In the rows, zero is written as 128.
Each path below is one point turned by a fixed rotation once a step. After each direction that follows a path, write how fast that rotation turns it, in degrees a step (0 if it stays still).
Each turn is a multiple of 5 degrees from 10 to 175, or 0.
Each row of a path follows its step; steps can be skipped.
path 1
step 1: [128 126 130 138 126 138 126 131 133 125 128 131 122 129 126 133 125 132
 119 124 119 126 121 125 127 122 122 117 133 127 127 126 135 127 134 126
 135 115 133 129 133 120 124 123 126 124]
step 3: [132 129 127 133 126 123 122 124 128 127 126 130 127 134 128 130 126 133
 135 130 125 131 114 132 129 123 127 133 121 133 111 132 137 126 136 127
 134 130 133 129 125 117 134 130 127 122]
step 8: [137 131 132 132 115 125 127 125 117 127 131 119 128 125 129 125 124 127
 135 120 134 122 129 121 131 122 129 128 129 123 126 130 126 131 126 124
 133 133 116 122 123 121 128 132 121 125]
step 9: [130 130 127 131 133 129 130 128 114 132 120 120 130 119 134 130 123 130
 131 117 118 136 136 120 137 125 123 124 133 128 133 131 133 131 126 125
 132 128 118 128 129 130 127 127 127 125]
step 11: [130 131 129 122 126 126 127 123 126 132 135 131 128 132 134 126 116 140
 136 121 130 124 131 135 131 126 120 120 126 120 133 135 135 131 120 124
 125 127 127 131 134 126 137 136 125 129]
step 14: [124 137 124 124 127 127 135 128 122 133 130 125 123 134 131 134 121 125
 133 126 118 123 133 127 129 125 122 131 136 132 119 134 129 129 129 123
 127 125 143 134 134 135 125 134 129 133]
step 18: [130 125 124 129 120 130 125 131 134 138 130 120 133 132 124 125 124 130
 121 127 137 120 116 126 131 130 135 128 126 129 125 133 135 120 139 129
 129 122 137 129 126 121 122 123 132 126]
step 20: [133 122 132 133 125 123 126 135 130 126 125 126 130 114 118 139 127 130
 121 134 123 126 122 123 130 127 122 128 121 138 124 125 133 120 132 129
 138 128 125 131 132 124 128 128 133 126]
Directions:
[128 128 126 126 130 127 131 126 131 126 128 126 127 130 129 128 128 129
 129 127 128 129 130 127 129 124 127 126 127 126 126 127 130 129 127 128
 129 125 129 129 126 127 127 129 125 126] => 140
[128 128 128 130 126 128 126 131 130 130 131 131 126 129 130 126 128 127
 127 127 130 126 130 127 125 130 129 128 130 127 129 127 130 129 128 129
 127 125 128 129 127 125 126 127 126 127] => 65
[129 128 126 128 126 126 127 130 129 128 128 126 128 129 130 129 129 127
 128 126 128 131 128 129 128 130 125 126 128 126 126 131 127 128 125 130
 127 131 125 126 129 130 127 127 127 129] => 20
[128 128 128 125 128 131 127 128 128 129 129 130 130 129 128 127 126 128
 129 126 121 128 129 129 128 127 127 128 128 130 128 127 128 130 128 127
 128 126 128 126 127 128 128 126 125 131] => 140
path 2
step 2: [129 132 129 132 126 125 129 125 131 132 124 125 124 120 128 123 132 125
 125 136 126 133 124 129 124 127 126 116 118 124 129 121 123 133 125 137
 124 121 124 138 139 136 130 126 128 125]
step 8: [122 118 120 117 117 134 119 127 128 128 126 125 130 122 131 125 130 123
 123 137 123 120 123 133 134 128 129 127 128 124 131 122 127 123 125 133
 129 119 126 125 132 130 125 129 133 124]
step 12: [132 134 134 129 130 132 132 130 128 133 127 131 120 121 130 128 129 124
 125 130 135 134 121 128 131 125 124 121 119 128 131 123 119 133 124 132
 124 128 121 134 120 142 131 128 129 120]
step 13: [120 123 131 126 128 133 118 126 131 130 120 119 132 122 132 132 133 116
 119 138 125 131 126 133 130 128 123 126 122 128 131 125 134 128 119 133
 122 128 129 129 123 131 131 126 131 126]
step 18: [120 125 130 121 125 137 125 127 136 129 129 128 133 122 135 127 128 131
 127 139 128 129 118 134 131 131 127 130 124 121 127 119 131 127 119 129
 127 120 122 134 125 121 127 132 133 120]
step 19: [128 125 129 130 122 125 129 131 133 121 126 120 126 122 131 128 126 126
 122 137 123 127 123 128 129 131 125 127 131 124 138 126 118 138 129 135
 136 123 118 132 130 126 138 126 135 133]
step 23: [120 122 126 127 132 133 126 122 130 135 132 126 130 129 131 123 133 122
 122 136 135 130 125 132 132 122 125 132 120 125 133 122 134 125 121 135
 127 122 128 128 129 136 123 127 132 119]
step 24: [133 129 128 131 124 124 125 131 128 130 126 120 129 118 124 131 130 125
 124 139 134 132 126 130 135 125 123 137 130 124 138 125 123 128 131 131
 130 122 123 128 117 129 129 118 137 127]
Directions:
[128 132 131 128 127 129 129 126 129 129 127 127 128 126 128 129 127 127
 128 128 128 128 130 130 126 127 128 126 130 132 127 128 131 128 127 130
 127 128 124 130 128 125 129 127 125 128] => 25
[129 130 128 130 129 125 126 128 128 128 129 127 125 128 126 128 127 130
 127 129 125 130 129 130 127 126 128 130 127 129 128 126 126 131 133 128
 130 129 126 130 127 129 128 127 129 129] => 145
